128 stands for zero in the data rows.
Some points, one per row:
[173 122  86 207 184 210 186 189 136 169 157  97  69 211  68 207]
[ 81 223 147  86  37 132 137 165  96 127 112 177 146  99 121 106]
[169  83 118 111 202 150  80  73 124 157 159  71 147 133 109 139]
[114 138 155  84  75 122 109  96 132 100 111 179 136 102 140  92]
[168  81 148  85 182 131  90  57 132 140 162  63 138 113 129 112]
[ 66  94 196 199  90 128 102 153 152  95  55  97 132 120  94 113]
[154 138  48 173 106  98 198 184 139 101 153 210 106 150 159 125]
[124 135 143  85  95 115 103  89 137  96 115 201 141  99 129  97]
[108 203  83 149  75 100 182 176 102  96 136 201 140 125 152  96]
[176  73 141  80 178 138  95  54 135 149 169  65 138 115 116 107]
[179 100 152  95 167 106  68  50 159 149 128  85 134 106 146 160]
[166  96  46 191 155 127 205 184 144 123 170 190  84 179 140 168]
[139 106 150  96 117 116  91  61 143  99 103 165 129  89 140 108]
[146 109 141 103 114 119  79  79 154 112 126 164 132 103 135 111]
[173  88  53 195 146 120 200 187 146 125 164 191  85 185 136 170]
[168  83  75 180 175 178 213 189 128 156 161 119  77 215 103 182]
[123 105 171  89 143 103  89  85 130 114 147  85 137 111 162  94]
[ 62 220 132 101  57 140 157 189  79 141 100 134 148  89 121 120]
[150  90  70 192 166 133 192 183 148 138 156 176  86 193 134 154]
[106 205  79 118  64 106 198 187  97 103 124 172 136 120 157  91]
[ 78 150 187 117  91 106  93 121 133 104 118 152 126 106 157  90]
[180 103  68 173 212 186 154 168 154 181 164  79  84 206  90 203]
[172  90 129 101 192 147  78  71 126 153 160  71 142 127 105 134]
[152  90 153  89 181 119  89  50 134 116 153  73 136 111 127 115]
[140 107 151  78 101 111  99  84 135 111 112 157 143 110 145 103]
[152 147  56 174 112  94 221 178 113 112 145 191 123 148 152 113]
[ 83 132 184 106 104 102  96 116 124 103 134 121 137 104 164  86]
[154  91  59 174 137 133 205 189 120 130 155 178  99 192 138 142]
[ 57 165 200 144  81 114  68 151 123 102  94 172 135  92 133 103]
[106 106 184 106 144  97  71  86 126  96 140  95 150 103 158  99]
[ 74 168 191 137  77 113  75 137 148 109 114 173 119  94 146 117]
[111 138 153  84  75 119 110 103 132 104 109 190 145 108 136  89]
[126 119 145  79  87 117 103  90 127 107 113 178 148 106 140  90]
[171  85 151  93 186 122  77  57 159 136 169  66 128 113 132 120]
[176  82 127 112 210 143  72  64 150 170 171  63 134 126 110 131]
[153  83  55 180 155 136 212 176 133 115 148 184  97 189 129 155]
[157  94 165  99 186 126  69  57 122 141 150  73 142 110 118 114]
Here are 16 more points, each followed by its number:
[166  93  68 178 178 196 206 197 127 160 160 108  76 216  91 199] 0
[144 103 143  94 120 103  99  68 140 124 111 149 149  96 138 112] 1
[ 80 103 197 143 127 112  87 101 131 112  61  96 152 115 116 127] 2
[102 193  80 154  77  99 177 182 100  99 125 202 149 121 158  94] 3
[162 100 159  99 175 109  75  52 158 159 118  75 127 112 152 158] 4
[123 103 163  93 113 117  77  87 135 104 104 171 155  87 132 109] 5
[ 77 230 114 101  45 120 178 188  81 135 113 138 141  97 135 102] 6
[ 70 152 188 125  72 108  92 135 123 104 111 167 134  99 153 100] 7
[163  99 151  88 149 103  90  48 140 145 119  82 142 109 151 137] 8
[153  82  73 198 180 175 192 189 130 144 152 143  82 205 100 188] 9
[ 63 222 141 103  57 134 156 194  76 145 104 131 156  87 112 133] 10
[171  95  60 194 148 125 217 167 138 118 148 205  92 175 141 159] 11
[ 74 144 196 127  97  97  72 113 127  96 119 151 140  92 151 100] 12
[165  84  58 169 160 164 217 190 126 145 158 134  85 216 117 172] 13
[ 69 220 148 106  73 136 133 186 102 162 108 125 125  97 110 137] 14
[161  93 143  87 149 106  94  39 151 128 113 100 138 102 141 139] 15
Which of these numbered points is nearest to each point below, looking only along the 2 directions in which the first points spread most? Its number follows each.
[171 107  46 188 141 118 214 167 129 106 147 204 107 167 156 138] > 11
[167  97  59 190 136 116 218 187 120 122 153 197 103 176 156 139] > 11
[120 179  69 155  90 100 192 181 107  96 127 207 138 132 152 102] > 3
[177  85  54 191 170 165 193 181 153 142 167 139  73 195 111 198] > 9
[105 162 158 101  84 126  90 113 128  98  99 212 152  90 130  90] > 7
[144  90 163  98 189 116  71  65 125 132 150  79 151 103 143 102] > 8
[179  91  52 124 178 177 143 136 137 165 168  66 115 182  95 162] > 9
[ 67  94 196 158 112 123  90 105 125 107  59  90 148 107 115 122] > 2
[ 72 134 187 111  87  98  80 116 137  97 116 141 133  99 158  90] > 12
[172 101  77 182 178 197 215 194 130 165 156 105  72 214  89 196] > 0
[170  97  81 210 207 185 190 188 152 177 158 110  57 220  90 204] > 0
[171  98  71 142 194 172 124 128 130 159 158  77 134 166  93 163] > 9
[ 84 228 109 126  55 116 170 188  91 119 114 157 160  92 134 102] > 6
[107 188  77 148  74 102 187 188 103 100 121 199 144 123 153  98] > 3
[137 104 145  85 125 101 101  77 139 119 116 152 147  98 135  99] > 1
[ 70 214 148  85  55 157 162 186  77 168 105 101 136  96 104 139] > 14
[ 67 218 154 110  80 151 133 187  94 173 103 115 129  94 121 142] > 14
[119 100 166  97 125 110 100  66 131 129  81  85 142 123 147 142] > 1
[175 100  69 184 176 190 209 193 136 168 161 104  62 219  93 187] > 0
[131  98 161  97 145 109  92  70 135 142  98  75 145 121 151 131] > 15
[166 112  85 205 191 203 186 196 136 171 156 103  71 218  79 205] > 0
[108  97 174 131 124 108  77  87 159 119  95  87 130 113 131 142] > 1
[ 54 223 152 105  54 146 141 192  72 151  93 131 151  84 107 134] > 10
[ 78  94 188 147 120 117  81  99 130 104  62  99 150 113 123 118] > 2
[164  81 149 104 193 139  80  56 127 153 157  73 151 107 107 121] > 4
[109  95 180 138 160 107  72  72 149 141  75  89 128 117 133 135] > 15
[ 75 134 192 120 108  98  73 119 128  92 119 144 144  87 154  98] > 12
[164  84  65 182 157 162 210 191 125 146 160 137  78 200 112 169] > 13
[ 53  89 199 198 110 129  92 141 146 120  46 100 124 124 102 113] > 1
[167  96  62 125 181 168 134 126 129 165 155  62 127 176  99 164] > 9
[132  94 166 107 150  97  75  81 154 110 169  92 125 104 158 116] > 15
[ 91 225  99 105  40 111 183 188  89 114 126 156 140 111 149  89] > 6
[ 70 142 204 129  98  94  75 116 125  94 112 152 139  97 145  98] > 12
[ 89 224 146  84  46 133 139 159 103 129 107 184 135  98 120 100] > 10
[ 73 236 152  98  63 142 126 182  90 122  99 162 154  88 112 122] > 10
[101 177 163 106  76 128  90 128 127  95 103 208 151  91 126  98] > 7
[116 176  71 154  85  92 185 193 100  89 131 210 143 132 156 100] > 3
[152  89 155  78 124 106  91  57 143 128 120 103 137 104 156 120] > 15
[ 62 211 140  81  53 155 164 194  72 160 108  99 138 108 112 140] > 14
[179 102  60 194 136 114 205 178 149 118 161 202  88 175 149 162] > 11
[125 196  64 141  71  93 189 181 129 100 145 193 122 128 157 110] > 3
[157  97  74 199 177 169 197 186 130 143 154 144  94 199 103 172] > 13
[111 107 182 123 137 108  83  73 129 125  85  86 157 114 131 140] > 1
[ 56 228 150  99  62 149 142 189  77 152  96 137 155  85 105 131] > 10
[ 63 155 196 128  70 117  96 134 126 107 104 163 131 105 147  93] > 7
[107 114 174  95 114  98  83  94 129 104 143  97 135 109 163  95] > 2
[ 91 127 187 117 144  97  72 103 146 117 131 126 128 107 164  95] > 2
[ 85 211 148  77  45 132 130 147 105 111 109 195 133 100 124  90] > 10
[164 106 161  99 161 101  73  54 129 157 110  82 154 103 150 160] > 8
[ 97  94 177 146 121 114  88 103 160 110  78  88 133 119 126 134] > 1
[ 84 135 197 125 101 112  76 113 119  89 129 137 139  95 151  89] > 12
[130 202  63 142  68 101 178 186 121  99 144 193 132 122 157 108] > 3
[159  87 147  78 132 104  94  55 139 129 114  99 137 111 152 128] > 15
[ 97 228  94 109  56 110 162 182 107 121 131 156 138 106 149 117] > 6
[104 165 145  80  66 123 109 117 125  97 112 205 138  89 130  86] > 7
[139  87 144  87 115 115  91  72 140 115 108 140 146 101 150 110] > 1
[113 182  78 158  83  96 178 188 104  95 129 212 138 124 152 102] > 3
[177  90  70 189 183 182 195 188 156 161 172 111  64 210  93 210] > 0
[164  94  70 149 191 176 137 152 137 159 155  79 120 180  88 173] > 9
[128 178  78 161 102  95 178 186 116 109 137 204 118 132 163  99] > 3
[131 154  64 170 107 103 191 185 113  97 130 213 124 140 162 108] > 3
[165 105 153  81 149 108  93  43 134 157 121  74 139 114 156 143] > 8
[164 103  63 190 124 117 226 184 123 114 145 198 103 178 151 139] > 11
[176  85  62 188 188 183 212 172 137 145 157 129  73 217  98 195] > 0
[113 105 167 113 135 109  80  76 157 120  94  90 133 113 140 145] > 1
[ 72  86 193 203  99 126  98 151 154 103  53 104 128 117  97 122] > 1
[178  89  55 196 179 174 191 191 156 151 171 127  67 204 101 196] > 0
[ 76 100 202 146 129 113  83  96 123 119  62  94 149 113 119 125] > 2
